Which row each row swaps with, under one turn or mirror:
The rows were stretched afterwards, more along some directions than others.
zep: [384, -8, 228, -93, 313, 158, -30, -115, 58, -23, -31, 9, 39, -31, 101, -147]
giv: [-138, 11, -41, 280, -173, -117, 181, -104, 211, 243, 106, 82, 5, -108, 50, 43]
Val: [-155, 142, 211, -148, -133, -267, 41, -194, 63, 251, 127, 47, 20, 13, 38, -64]
dono: [-12, 89, 29, 46, 39, 235, 387, -114, 115, -46, -43, -144, 43, -187, 66, -103]
Zafik: [-242, 3, 245, -111, -108, -354, 188, -60, -87, 301, 139, 195, -69, 7, 61, -89]
kobu: [30, -13, -99, -214, -2, 19, -143, 12, -142, -117, -140, -35, 100, -106, -148, -14]
Redi: [-22, 54, 342, -22, 99, -48, 245, -85, 254, 45, 19, 16, -74, -77, -107, -32]
tomid: [44, -219, -58, 337, 85, -184, -14, 278, -98, 31, -31, 272, -133, -73, 50, 112]
taz: [44, -129, -102, -134, 76, -89, -39, 176, -309, -88, -116, 86, -16, -73, -10, -143]
Zed: [-20, 25, -86, -153, 12, 21, -41, -2, -53, -131, -169, -78, 61, -167, -178, -29]
kopu: [-36, -71, 175, 225, 142, -299, 191, 250, -151, 38, -12, 238, -230, 35, 110, -254]
pasu: [281, -130, 57, 126, 262, 270, 103, 30, 52, -55, -46, 84, 4, -116, 138, -72]
zuto: [-164, -34, 21, -152, -261, -335, -181, -38, -34, 86, 74, 42, 0, -17, -166, 95]
vuzo: [-7, -55, 75, -73, -129, 52, 203, -75, -239, 163, 135, 92, 129, -3, 193, -82]
zev: [-6, 90, 106, -257, -144, -239, -214, -186, 57, 1, 8, -97, 52, 21, -181, 59]
zul: [-146, -38, 3, -3, -218, -401, -219, 97, -69, 89, 73, 165, -25, 32, -143, 151]
Kig: [52, -64, -102, -170, 25, -40, -121, 126, -286, -117, -92, 101, 22, -20, -54, -121]
zov: [-102, -26, 1, 177, -192, -101, 210, -101, -10, 285, 191, 86, 67, -87, 246, 10]
zof: [136, -104, 175, -233, 62, 99, 173, -44, -236, 14, 61, 82, 85, -13, 88, -121]
zeniv: [-42, -64, 209, 232, 142, -250, 140, 116, 89, 100, 33, 213, -218, 18, 44, -25]
riko: [-172, -109, -64, 104, -195, -345, -139, 182, -131, 56, 60, 207, -47, -22, -127, 168]
Numit: [-65, 189, 99, -347, -187, -38, 51, -250, 44, -20, 37, -195, 111, -62, -174, -57]
dizu: [-159, 43, -46, 199, -202, -141, 175, -187, 286, 210, 112, -12, 36, -145, -48, 135]
zege: [24, -13, -98, -192, 4, 45, -31, 46, -180, -124, -140, -36, 91, -117, -87, -64]
Dero: [101, 177, 200, -43, 24, -1, 228, -134, 177, -113, -19, -143, 34, -91, -54, -192]
kogo: [-177, -30, -30, 260, -160, -87, 204, -102, 193, 268, 119, 60, -12, -135, 99, 80]
Vuka: [-172, -82, -82, -3, -258, -348, -208, 98, -131, 87, 79, 167, 23, 0, -139, 187]
zala: [232, -248, -2, 294, 255, 118, -10, 251, -121, -56, -94, 226, -77, -123, 205, -12]
vobon: [92, 47, 239, -322, -3, 158, 190, -180, -87, 6, 70, -32, 141, -60, 15, -112]
foti: [-58, 63, 21, -70, -250, -290, -283, -43, 21, 35, 64, 37, 46, 10, -164, 117]
fogu: [59, -64, -108, -94, 54, -106, -124, 192, -375, -76, -30, 136, -9, 69, 84, -105]
dafen: [266, -172, 12, 203, 314, 254, 31, 162, -87, -84, -97, 121, -49, -130, 209, -89]
degi: [26, 126, -103, 78, 0, 133, 32, -102, 219, -40, -102, -205, 72, -243, -39, 60]
lib: [139, 93, 309, -224, 100, -157, -28, -194, 103, 132, 77, 33, 46, 25, 54, -115]
Kuv: [-51, -157, 145, -52, 86, -355, -23, 246, -336, 60, 3, 310, -190, 59, 74, -155]
vugat: [-112, 118, -103, 138, -173, -52, 118, -191, 300, 147, 59, -119, 83, -165, -83, 130]
tumo: [-260, -23, 44, 199, -75, -1, 524, 77, -54, 134, 28, 150, -39, -147, 129, -96]
mas: [299, -179, 70, 162, 269, 243, 95, 92, 20, -53, -50, 85, -19, -156, 195, -111]

pasu is swapped with kogo
zov is swapped with zep
Vuka is swapped with kobu
zul is swapped with zege
giv is swapped with mas

